50 stands for zero in the data rows.
Here are some rows, each followed by its group. Rows of different groups can look alike.
(32 45 52 65 38 44 75 40 46 44 40 68 51 54 38 54 52 64 78 64 41 66 55 43 36 19
 76 65 62 56 43 20 27 27 20 60 56 24 48 29 38 41 58 43 40 63 56) 0
(35 29 50 70 49 33 50 38 59 45 24 59 65 65 20 54 45 41 51 51 42 65 27 74 31 50
 58 60 44 58 41 33 26 20 33 54 67 46 63 28 95 14 42 37 79 42 50) 0
(13 55 37 24 48 31 27 69 53 39 95 61 41 60 57 63 55 44 70 60 37 44 50 75 30 86
 55 52 52 69 44 27 49 76 56 50 43 53 50 12 46 60 39 60 71 31 50) 1
(49 43 48 39 45 51 18 28 47 44 33 35 16 49 37 59 57 76 31 42 65 31 71 22 29 68
 55 52 77 35 44 48 48 56 75 56 80 66 26 63 40 79 41 19 9 33 44) 2
(55 44 63 68 67 34 49 51 67 54 52 58 52 28 57 42 51 25 43 48 40 37 12 56 66 43
 55 43 25 12 33 72 75 43 43 47 65 32 74 40 37 29 71 64 59 47 66) 3
(27 63 29 13 48 50 57 57 36 30 78 28 19 36 52 65 64 40 57 49 50 25 55 78 26 41
 54 67 70 41 51 46 58 80 49 58 58 74 52 20 11 52 20 74 56 20 68) 1
(53 47 74 61 61 32 46 64 69 45 53 40 29 50 65 64 55 15 50 65 40 24 40 42 76 93
 28 23 75 33 53 75 74 41 24 43 27 29 65 69 27 68 78 76 59 73 81) 3
(40 51 52 32 52 56 15 36 41 45 36 51 34 58 43 64 61 53 31 77 54 36 64 35 43 56
 54 44 58 32 46 54 62 61 75 53 74 51 33 55 31 79 54 36 23 37 38) 2
(39 61 61 47 61 20 53 56 80 47 55 63 60 60 69 49 49 37 51 48 42 39 50 37 76 54
 28 32 65 42 50 32 57 31 19 44 49 35 52 47 0 68 70 76 34 37 75) 4
(65 45 78 71 54 41 63 58 45 45 38 31 12 47 73 63 55 34 50 53 40 22 60 43 77 66
 32 37 85 38 53 63 57 43 27 39 17 28 56 67 30 59 68 66 56 85 71) 3
(38 29 33 49 41 58 49 45 39 42 28 68 81 56 13 60 58 56 29 36 35 61 60 50 28 56
 59 65 49 51 33 40 33 48 57 61 79 32 41 15 57 45 47 42 48 47 42) 0
(46 54 24 28 44 48 38 70 48 40 99 36 73 41 64 80 37 35 47 79 69 66 26 63 34 68
 90 57 38 62 59 14 54 98 78 47 55 71 80 42 34 69 23 60 85 42 57) 5
(51 55 69 43 46 38 64 38 23 42 50 38 62 39 71 64 48 40 28 70 64 43 39 73 37 65
 68 55 40 55 55 44 71 49 45 35 46 45 67 53 40 47 38 69 57 58 66) 3
(79 44 50 67 43 48 34 39 40 50 44 53 39 92 41 55 34 42 36 59 52 63 64 52 46 49
 46 31 36 42 52 53 43 48 53 50 32 68 44 59 77 57 51 65 66 31 42) 6
(28 63 42 45 51 19 40 48 70 43 57 90 58 80 68 8 54 85 76 38 41 38 56 44 33 37
 61 46 37 85 43 26 36 35 16 47 29 32 31 23 26 30 60 61 37 38 63) 1
(32 57 72 75 61 72 57 52 48 50 46 53 64 41 55 7 42 46 21 54 64 60 65 57 49 32
 47 64 37 52 65 48 47 51 63 58 32 69 51 57 67 37 60 39 41 69 16) 4
(46 50 40 61 70 29 40 62 76 46 36 73 76 60 94 57 61 38 14 77 33 23 50 72 74 93
 31 38 52 38 44 46 69 47 59 37 66 42 65 40 19 80 78 70 38 42 73) 3
(35 60 49 42 42 40 48 39 35 40 59 44 38 51 53 52 49 67 57 71 71 48 55 45 52 6
 73 50 31 62 58 23 36 35 44 54 58 57 43 62 37 70 36 59 30 61 68) 2
(41 47 79 39 75 61 74 65 61 66 33 54 55 70 39 27 63 44 43 42 51 76 54 73 46 14
 41 59 31 28 63 61 38 59 42 57 51 74 51 67 64 40 59 50 44 68 32) 4
(39 37 78 63 55 39 54 61 59 94 67 59 32 43 50 30 62 46 49 87 47 53 69 32 67 45
 32 36 89 61 62 60 42 61 39 47 19 44 43 68 51 50 64 54 58 77 38) 4
(44 40 81 44 75 61 74 66 47 67 31 48 71 74 63 25 59 46 37 47 48 77 51 76 49 36
 61 56 49 34 61 65 38 86 68 50 48 78 57 67 62 39 63 44 45 66 25) 4
(50 57 38 18 58 67 67 64 40 44 40 17 67 61 40 56 48 35 36 50 61 63 24 94 44 47
 72 60 43 40 74 61 48 79 48 52 51 80 62 58 64 62 32 60 63 65 65) 5
(53 59 42 46 43 43 49 54 43 42 65 52 58 43 48 44 46 40 44 80 68 61 52 55 21 47
 73 51 64 67 63 22 36 49 41 45 61 47 55 45 25 61 34 61 50 64 71) 5
(52 40 50 83 52 28 31 46 49 42 42 60 62 68 25 47 47 27 51 53 47 64 46 53 59 53
 50 50 48 54 50 30 30 27 69 57 63 42 52 41 84 21 53 37 68 41 40) 0
(69 49 66 56 57 33 55 63 53 45 53 42 50 36 71 54 58 38 54 75 46 31 22 42 81 45
 20 23 72 49 51 77 77 54 34 38 20 39 69 72 41 64 69 68 65 87 59) 3
(41 72 37 29 44 47 36 48 58 59 70 39 23 33 47 83 55 67 84 38 67 57 43 46 45 52
 46 36 62 44 55 19 69 80 59 50 57 93 53 49 42 68 30 47 54 26 25) 2
(75 51 8 53 49 46 31 56 35 55 65 57 83 37 53 59 53 52 13 81 67 50 58 58 43 79
 71 65 41 59 59 21 32 60 78 41 77 55 50 36 54 64 35 43 47 44 50) 5
(36 39 64 64 52 34 63 57 54 38 59 49 33 39 52 55 57 31 59 58 33 35 43 42 72 78
 31 38 80 37 30 84 58 31 32 49 37 24 58 45 53 55 59 70 72 68 77) 3
(42 58 61 31 61 36 44 72 69 57 87 46 78 51 65 83 49 24 52 68 52 43 15 48 79 64
 39 34 60 42 55 64 90 64 56 43 44 61 88 43 12 62 58 72 77 37 67) 3
(24 59 39 50 53 18 40 52 77 54 65 86 35 71 67 16 57 72 70 58 32 39 66 51 30 53
 56 45 56 82 37 44 33 44 24 48 41 24 27 16 39 49 57 58 41 52 80) 1
(32 39 36 39 40 51 73 54 49 31 61 44 51 27 31 83 52 52 73 50 36 72 22 70 50 65
 69 61 78 53 37 48 58 65 46 57 69 55 71 20 51 17 33 35 82 42 36) 0
(69 50 86 37 79 47 74 71 77 57 31 27 59 74 93 55 52 18 25 34 33 32 27 77 56 83
 31 46 59 14 59 68 76 57 23 41 48 56 73 59 36 72 66 84 53 66 85) 3
(80 47 30 54 39 80 75 57 52 53 43 54 54 34 52 58 43 56 45 32 61 54 38 51 59 40
 28 36 57 36 44 87 33 45 38 41 39 57 30 66 58 51 55 12 50 6 32) 6
(29 42 40 64 46 32 42 59 55 53 77 58 23 53 57 37 56 54 69 68 40 36 63 42 46 34
 43 32 69 69 56 87 43 39 33 42 14 37 38 46 56 38 53 58 67 79 54) 1
(48 48 43 34 35 60 61 60 36 49 79 35 59 47 41 75 41 62 42 34 60 66 61 44 66 57
 58 41 68 43 50 54 49 78 64 50 40 92 57 53 47 62 36 43 65 28 30) 6
(53 59 46 43 55 33 47 67 48 35 87 35 65 47 62 91 44 34 52 71 60 51 34 72 44 84
 48 42 56 41 53 25 69 83 58 40 49 66 73 40 25 70 42 71 71 44 53) 3
(27 42 44 56 41 44 80 34 56 40 22 63 57 44 29 47 51 71 68 35 48 61 50 47 50 34
 60 60 66 44 30 38 29 6 45 66 64 36 45 33 30 25 47 41 38 56 56) 0
(61 51 61 69 55 33 16 27 49 69 32 31 30 71 48 50 44 55 58 55 69 50 44 40 39 27
 62 31 51 56 43 43 49 35 60 52 53 80 42 69 66 56 33 36 51 20 44) 2
(59 46 56 58 54 48 42 66 34 68 49 52 60 56 44 21 49 56 73 42 44 73 58 19 56 40
 35 56 60 74 77 41 31 29 44 50 58 38 48 83 55 52 64 31 41 51 15) 4
(25 56 55 13 64 47 53 63 55 43 51 53 46 85 74 42 56 53 54 40 49 43 45 93 39 34
 38 58 32 50 45 54 49 78 34 52 45 57 47 42 59 50 43 56 55 68 60) 1
(26 51 65 62 52 64 79 50 71 35 39 34 62 25 57 53 33 27 25 45 38 32 42 59 38 53
 38 74 22 38 43 47 58 48 47 58 51 29 64 27 61 21 50 51 57 87 57) 0
(76 42 30 73 40 78 61 60 70 63 61 53 45 52 34 59 44 33 47 10 51 53 28 57 69 42
 14 29 34 39 43 57 52 50 41 40 39 47 35 58 52 67 55 29 57 22 43) 6
(21 67 35 40 53 16 44 45 59 58 55 88 43 68 78 31 56 82 78 60 49 41 63 50 33 51
 59 46 58 84 46 39 31 40 5 50 37 40 32 30 27 53 51 66 34 43 62) 1
(81 45 23 43 49 32 35 66 48 35 58 61 56 78 47 52 48 69 87 49 25 45 60 33 26 50
 36 54 52 85 64 40 34 54 48 41 44 21 34 58 63 47 55 63 49 57 56) 1
(68 42 51 58 29 64 72 44 44 44 44 44 19 38 37 63 48 75 56 42 58 52 83 10 75 74
 34 26 99 47 55 76 47 56 51 52 9 77 37 75 52 70 56 59 56 69 31) 6
(48 66 42 31 36 39 54 38 52 45 49 43 22 46 45 34 62 61 49 38 57 34 66 28 52 31
 68 45 60 48 51 30 45 20 34 60 58 53 33 56 0 52 40 64 19 42 66) 2
(90 56 27 28 46 39 45 67 38 55 58 52 69 39 26 30 57 80 74 34 49 60 38 27 60 65
 29 43 54 87 50 49 45 48 43 43 62 43 48 75 70 35 51 59 44 63 17) 4
(64 49 21 49 49 49 35 55 33 42 68 53 89 40 54 58 52 46 4 52 59 47 53 55 41 93
 79 63 52 65 52 27 33 56 77 40 77 54 54 34 53 61 37 49 43 40 66) 5
(93 57 18 39 48 45 44 68 40 56 64 45 66 34 42 42 49 62 76 82 52 51 33 38 50 43
 29 45 48 80 57 33 47 66 60 34 66 42 52 74 60 51 44 48 55 43 52) 5
(26 54 52 54 66 18 28 53 62 71 70 55 33 42 73 40 57 27 48 56 36 30 42 53 75 39
 57 36 6 27 40 73 70 67 37 46 58 28 56 30 31 34 70 71 56 43 58) 3
(38 47 45 42 38 37 87 38 52 41 33 61 48 33 31 64 54 73 61 42 38 57 48 55 49 36
 68 62 58 54 50 35 25 18 37 55 73 31 51 38 39 17 44 48 41 67 53) 0
(67 53 53 40 29 62 82 21 32 56 38 48 55 37 46 44 48 70 37 42 57 58 64 73 45 42
 49 46 50 48 49 77 70 61 70 43 25 69 49 53 39 62 39 41 42 16 29) 6
(63 43 30 65 39 86 68 52 43 45 50 58 41 49 35 70 44 55 58 3 56 60 33 45 49 21
 27 39 31 43 43 69 44 53 22 41 36 54 31 61 58 60 46 26 48 23 46) 6
(38 65 21 43 55 40 48 61 55 58 72 53 53 35 47 69 57 66 71 50 67 69 44 70 45 37
 37 35 62 52 51 41 62 82 41 47 50 95 56 39 58 53 33 58 63 12 28) 4
(32 51 87 51 56 51 65 33 29 77 38 74 50 49 46 30 62 70 40 69 56 75 64 58 50 43
 43 49 41 51 78 65 65 50 45 40 36 61 52 63 46 37 61 55 38 60 6) 4
(65 52 77 35 79 52 67 70 60 61 36 32 81 84 78 56 50 17 34 40 34 43 15 80 68 77
 32 47 22 20 58 72 76 54 19 46 39 51 74 54 31 70 68 77 58 54 80) 3
(67 60 42 58 37 86 71 40 50 35 58 37 62 37 34 45 24 61 27 61 54 49 61 38 40 33
 52 52 36 39 46 48 56 48 41 57 13 74 42 47 68 64 54 32 45 44 41) 6
(31 56 80 68 60 76 61 49 43 77 51 54 70 42 60 18 38 44 30 51 61 63 65 39 49 20
 49 66 37 52 46 49 44 45 75 53 24 61 54 56 72 46 65 30 42 69 11) 4
(28 56 74 49 37 41 42 23 41 70 27 46 32 47 55 52 53 55 59 46 67 52 71 53 65 57
 63 54 53 40 51 71 68 44 65 53 44 47 46 65 53 57 51 51 30 49 36) 2
(97 51 35 15 39 42 29 50 43 55 41 16 36 45 36 57 49 75 84 45 54 44 44 23 57 47
 47 45 66 69 71 52 49 60 50 50 73 41 37 99 61 46 37 41 28 53 39) 2
(57 53 69 36 38 59 55 12 20 46 26 34 34 38 49 56 52 72 57 65 60 50 50 71 71 59
 46 48 59 47 48 63 81 41 57 55 42 63 47 75 46 62 36 30 34 30 45) 6
(56 52 70 62 68 28 18 43 59 46 25 49 32 89 81 50 47 29 53 57 54 28 32 56 65 63
 32 30 29 43 43 34 65 25 26 44 50 59 62 70 47 58 59 71 56 45 66) 3
(51 47 55 46 51 80 35 37 44 64 31 35 6 54 48 81 53 54 69 20 72 42 18 44 52 18
 34 46 28 34 47 71 49 55 43 55 63 53 27 83 48 57 40 20 32 29 50) 2
(50 52 57 55 48 41 59 49 64 57 51 64 34 65 57 32 50 54 43 30 44 58 67 27 56 43
 46 31 57 44 46 22 44 38 31 51 43 51 47 55 16 51 67 59 34 49 46) 3
(51 47 61 46 28 69 72 23 45 62 32 49 38 58 40 74 47 64 44 29 46 66 78 57 43 53
 39 43 72 47 49 65 76 53 68 43 22 62 39 52 37 64 53 45 46 28 33) 6
(41 52 64 28 69 61 71 64 44 73 22 47 61 63 54 26 63 58 41 48 52 71 43 71 52 25
 54 54 67 40 68 82 52 72 43 51 50 78 57 74 69 29 57 42 45 68 25) 4
(74 49 61 33 56 48 27 62 56 54 44 28 32 68 49 61 45 36 74 70 42 39 41 20 57 74
 13 36 58 52 52 51 65 56 32 52 69 29 48 80 53 70 61 64 44 45 67) 6
(49 42 51 47 42 58 75 48 65 43 33 55 54 24 20 55 48 62 62 37 22 69 39 49 49 49
 56 66 58 63 35 43 33 25 27 68 76 33 58 19 73 3 42 57 63 62 44) 0
(39 58 65 49 63 26 57 52 76 38 40 61 51 68 91 37 56 48 49 55 44 34 47 50 81 57
 22 33 57 42 43 32 67 43 2 49 49 43 60 53 15 77 75 86 36 58 78) 3
(57 49 39 55 48 47 48 42 43 57 64 30 42 22 44 52 44 46 28 73 62 43 52 38 61 24
 89 48 15 23 45 75 49 46 57 46 67 60 50 54 44 44 49 44 51 48 53) 5
(51 54 58 18 54 36 38 70 63 43 78 47 62 58 55 75 53 22 54 73 42 47 20 52 70 68
 42 27 68 43 60 45 93 77 42 42 45 53 79 45 10 64 60 79 74 42 60) 3
(20 50 58 32 47 26 45 40 58 61 58 72 47 63 64 40 59 60 56 61 38 35 56 87 39 54
 46 50 45 74 47 65 68 36 50 35 29 27 41 17 48 34 48 64 54 40 56) 1
(58 38 54 89 64 71 64 66 47 71 53 76 54 43 43 35 57 41 58 49 63 76 20 43 54 36
 27 46 4 55 58 53 32 41 73 44 45 44 48 70 54 34 57 16 48 36 18) 4
(49 45 41 41 43 59 14 30 55 39 37 38 33 55 36 66 58 67 44 57 64 40 69 23 49 69
 55 44 62 45 36 55 51 56 79 59 78 65 25 59 39 79 46 30 16 34 38) 2
(51 62 37 39 44 45 50 49 58 32 56 54 55 52 70 55 50 53 44 52 74 53 58 58 38 59
 75 59 53 71 63 23 31 32 34 48 60 53 54 52 25 51 38 64 42 71 71) 5
(75 47 50 71 40 50 34 40 44 38 37 51 42 71 40 44 31 50 43 49 55 60 59 37 59 44
 49 30 59 48 43 55 34 29 50 49 34 75 47 63 74 65 52 40 54 8 45) 6
(31 62 54 46 38 45 37 33 44 58 47 47 19 58 54 29 51 60 62 28 66 47 69 26 49 34
 50 40 58 42 40 15 42 32 32 61 59 51 30 64 22 79 53 36 14 56 57) 2
(18 54 46 20 47 36 22 62 62 51 97 48 36 57 53 68 48 43 73 35 51 50 39 66 38 60
 58 44 58 55 57 30 58 89 68 51 47 57 53 32 45 49 41 47 63 48 50) 1
(65 51 71 57 55 35 61 59 69 55 59 41 38 32 61 59 60 42 50 69 46 23 40 36 76 85
 33 32 97 48 61 79 71 49 10 46 25 39 64 69 26 51 66 65 62 62 51) 3
(40 59 60 52 49 51 56 42 71 23 41 58 38 63 54 39 47 54 47 29 47 47 63 48 67 52
 43 32 73 45 35 28 53 45 21 49 49 51 46 53 10 63 62 61 31 39 68) 6
(83 59 64 72 44 64 48 53 53 37 49 51 48 46 42 47 41 57 53 39 46 69 77 46 55 51
 62 52 55 60 54 48 29 60 63 50 35 49 50 46 59 52 56 69 51 42 43) 6
(37 37 32 47 44 51 42 32 42 37 29 69 64 40 39 58 59 68 37 48 45 55 48 39 32 52
 55 65 56 40 29 41 38 38 69 68 84 44 41 34 56 30 44 25 37 36 33) 2
(61 49 41 54 46 73 46 45 28 60 48 38 25 41 47 70 50 50 66 54 78 43 16 58 49 61
 40 44 23 39 45 63 55 41 39 52 58 51 36 81 49 66 37 28 39 35 59) 2
(65 50 56 60 74 51 53 72 53 47 61 60 66 58 67 58 53 8 48 47 49 27 0 65 64 68
 0 35 8 31 39 62 75 51 13 37 51 25 62 61 33 57 72 63 59 46 90) 3
(38 54 65 43 64 41 55 69 64 55 78 48 56 55 73 62 50 33 35 59 47 47 34 58 72 48
 43 42 60 38 58 48 71 68 70 43 53 64 72 50 10 47 52 72 64 48 49) 3
(57 55 74 43 32 61 76 24 26 55 25 48 62 51 48 53 45 71 41 73 61 71 65 52 57 67
 44 44 53 45 54 68 68 35 40 47 23 71 46 59 45 60 53 34 45 42 26) 4
(35 33 51 77 51 38 45 39 45 50 23 62 57 67 43 47 45 46 60 48 38 57 25 65 11 34
 48 55 36 62 27 62 34 41 20 61 65 38 58 28 81 12 41 43 80 39 70) 0
(23 25 57 76 42 42 82 44 60 46 35 47 22 21 36 62 60 54 70 22 39 53 52 51 52 58
 48 61 69 48 42 81 36 29 38 61 49 33 54 48 73 18 49 32 73 92 53) 0
(38 45 54 36 61 62 87 61 51 47 15 31 64 50 50 57 49 38 52 24 42 62 14 85 50 54
 57 64 44 30 55 50 55 62 42 55 66 55 66 35 71 29 45 45 64 57 58) 0
(42 43 83 47 46 49 80 34 47 42 35 58 66 41 87 64 54 41 44 69 34 49 35 95 56 70
 43 59 46 48 43 67 86 45 49 42 50 32 72 34 45 34 52 56 59 47 62) 0
Which 5 groups are nearest to each row below, nearest first, going by the distance to the group's nearest row?
(41 48 55 27 60 52 80 62 66 55 32 51 60 71 54 38 51 51 45 26 37 63 37 69 39 48
 56 57 47 38 53 74 44 56 38 54 45 64 51 37 66 41 47 48 59 40 55) -> 0 1 4 5 6
Group 2 spreads out most along one direction. Which 3 other groups' directions of most spread are closest to that one, closest first?
5 6 0
Which 5 groups are nearest to each row below, nearest first, going by the distance to the centre of the group?
(67 47 69 24 54 73 82 54 47 61 22 31 59 78 17 49 49 55 47 32 38 58 54 73 49 53
 60 47 55 18 54 65 44 62 46 45 30 74 43 63 55 68 51 39 47 56 43) -> 6 4 2 0 5
(28 62 20 63 62 33 38 46 55 50 66 57 46 27 77 31 54 55 56 66 49 41 39 53 51 38
 86 47 13 39 46 59 54 61 56 42 56 50 52 27 54 19 51 54 58 30 38) -> 1 5 0 4 2
(33 52 62 22 53 49 29 50 57 55 75 33 41 52 59 90 51 49 60 52 61 47 36 56 49 46
 60 45 62 38 50 44 73 47 76 56 58 78 63 60 45 60 32 58 57 51 58) -> 2 5 3 6 1
(33 55 62 35 64 44 42 68 81 29 79 44 54 57 62 82 52 26 44 85 45 43 24 52 64 55
 27 33 57 33 68 50 90 57 48 49 48 65 80 49 19 65 59 82 73 42 64) -> 3 5 1 6 4
(62 58 65 4 59 59 63 48 53 65 23 6 36 57 47 63 51 57 53 62 64 43 39 72 50 37
 50 49 67 20 56 80 54 63 65 54 66 83 43 76 60 59 31 40 32 41 61) -> 2 6 4 5 3
(41 49 32 60 49 49 59 33 38 35 40 47 23 20 42 44 58 54 41 59 55 36 59 57 53 38
 75 47 46 15 45 84 55 60 41 53 65 62 40 41 42 32 43 48 43 25 37) -> 2 6 0 4 5
(59 58 73 38 50 53 43 62 54 60 48 71 62 37 13 24 55 60 46 27 38 73 64 28 57 55
 48 38 67 81 58 64 44 55 73 48 52 50 52 59 58 23 67 60 46 60 25) -> 4 6 0 2 1
Group 6 spreads out most along one direction. Which 3 other groups' directions of most spread are closest to that one, closest first?
4 2 3
Which 5 groups are nearest to each row below, nearest first, going by the average distance to the group's rows?
(34 44 17 51 44 39 27 54 50 24 62 80 64 56 63 60 61 50 32 70 45 50 67 50 13 99
 54 62 46 64 38 27 30 64 59 55 72 34 38 16 63 44 53 36 45 38 47) -> 5 1 0 2 6
(51 61 45 58 36 89 69 42 53 52 47 39 50 35 47 45 29 51 25 27 56 41 75 54 44 26
 35 61 41 38 45 58 57 50 45 62 22 73 41 44 71 60 49 43 40 43 46) -> 6 4 2 0 5
(31 46 77 40 71 58 73 64 60 83 32 57 48 66 47 24 62 51 38 52 50 74 48 61 46 45
 54 52 49 36 58 87 44 45 52 52 51 81 56 67 60 45 63 55 46 63 40) -> 4 6 0 2 3
(32 51 58 48 49 60 51 60 49 66 72 57 49 55 41 56 54 57 57 65 55 78 65 55 57 32
 52 48 50 50 53 56 48 65 44 50 38 79 56 59 46 60 49 44 58 45 25) -> 4 6 2 5 1
(42 48 29 50 66 32 28 53 60 40 52 71 67 66 91 50 63 61 30 53 37 24 57 57 51 55
 20 46 42 50 40 48 50 46 77 39 62 36 41 29 41 62 60 50 37 35 69) -> 1 3 5 2 6
(80 43 43 68 38 57 39 37 43 41 38 48 48 87 24 40 34 50 33 34 55 65 67 26 46 49
 47 23 48 40 54 63 39 57 55 50 31 82 40 62 72 66 48 48 62 0 41) -> 6 2 4 5 0
(54 38 68 78 62 37 36 44 57 61 23 60 49 73 63 30 50 42 38 33 55 62 49 48 51 46
 50 44 55 60 50 41 32 54 71 49 47 72 53 65 63 44 49 46 54 30 22) -> 4 6 2 0 5
(56 51 47 61 73 40 35 62 91 40 48 74 80 65 94 60 58 33 15 80 35 28 35 45 68 58
 26 37 61 43 38 44 74 33 60 42 61 37 64 37 25 77 81 62 42 45 67) -> 3 5 1 6 4
(52 55 60 39 44 82 48 28 40 45 55 20 34 29 54 57 34 45 53 66 66 33 37 58 53 26
 57 65 33 36 26 51 64 36 48 69 45 61 46 59 64 54 42 24 36 68 50) -> 2 6 5 0 4
Which 4 groups are nearest to each row below, nearest first, going by the average distance to the group's rows?
(85 45 23 40 41 49 54 60 49 49 52 44 37 55 37 40 37 73 68 32 32 54 67 28 40 53
 28 44 54 71 48 59 36 72 43 47 51 45 33 72 61 59 51 49 44 38 30) -> 6 2 4 1
(56 59 59 31 41 44 46 37 38 42 54 35 31 57 55 54 46 56 70 62 63 50 69 34 56 38
 74 47 43 45 53 20 39 44 32 49 54 49 40 57 13 77 53 56 28 52 68) -> 2 5 6 1
Which 3 other groups have their centres nearest to the centre of group 4, nearest first?
6 2 0
Which 3 other groups have their centres nearest to the centre of group 6, nearest first?
2 4 5
Which 4 groups are nearest to each row below, nearest first, going by the distance to the centre of the group?
(76 46 46 57 57 51 47 69 27 56 55 55 66 52 45 30 50 55 58 60 53 75 61 22 54 33
 40 59 42 79 56 33 32 66 64 44 59 42 52 78 58 51 60 35 45 48 19) -> 4 6 5 2
(55 60 43 37 42 41 51 55 46 47 76 51 56 50 58 39 47 46 42 52 66 59 52 57 48 38
 83 48 45 70 56 12 29 21 37 44 58 46 54 38 22 70 38 56 51 75 84) -> 5 1 2 0
(38 59 74 56 60 36 32 56 69 48 43 74 34 68 45 27 51 70 68 33 28 46 69 38 49 51
 55 48 41 79 41 52 43 60 25 51 36 36 45 34 46 36 63 80 50 58 41) -> 1 4 0 6
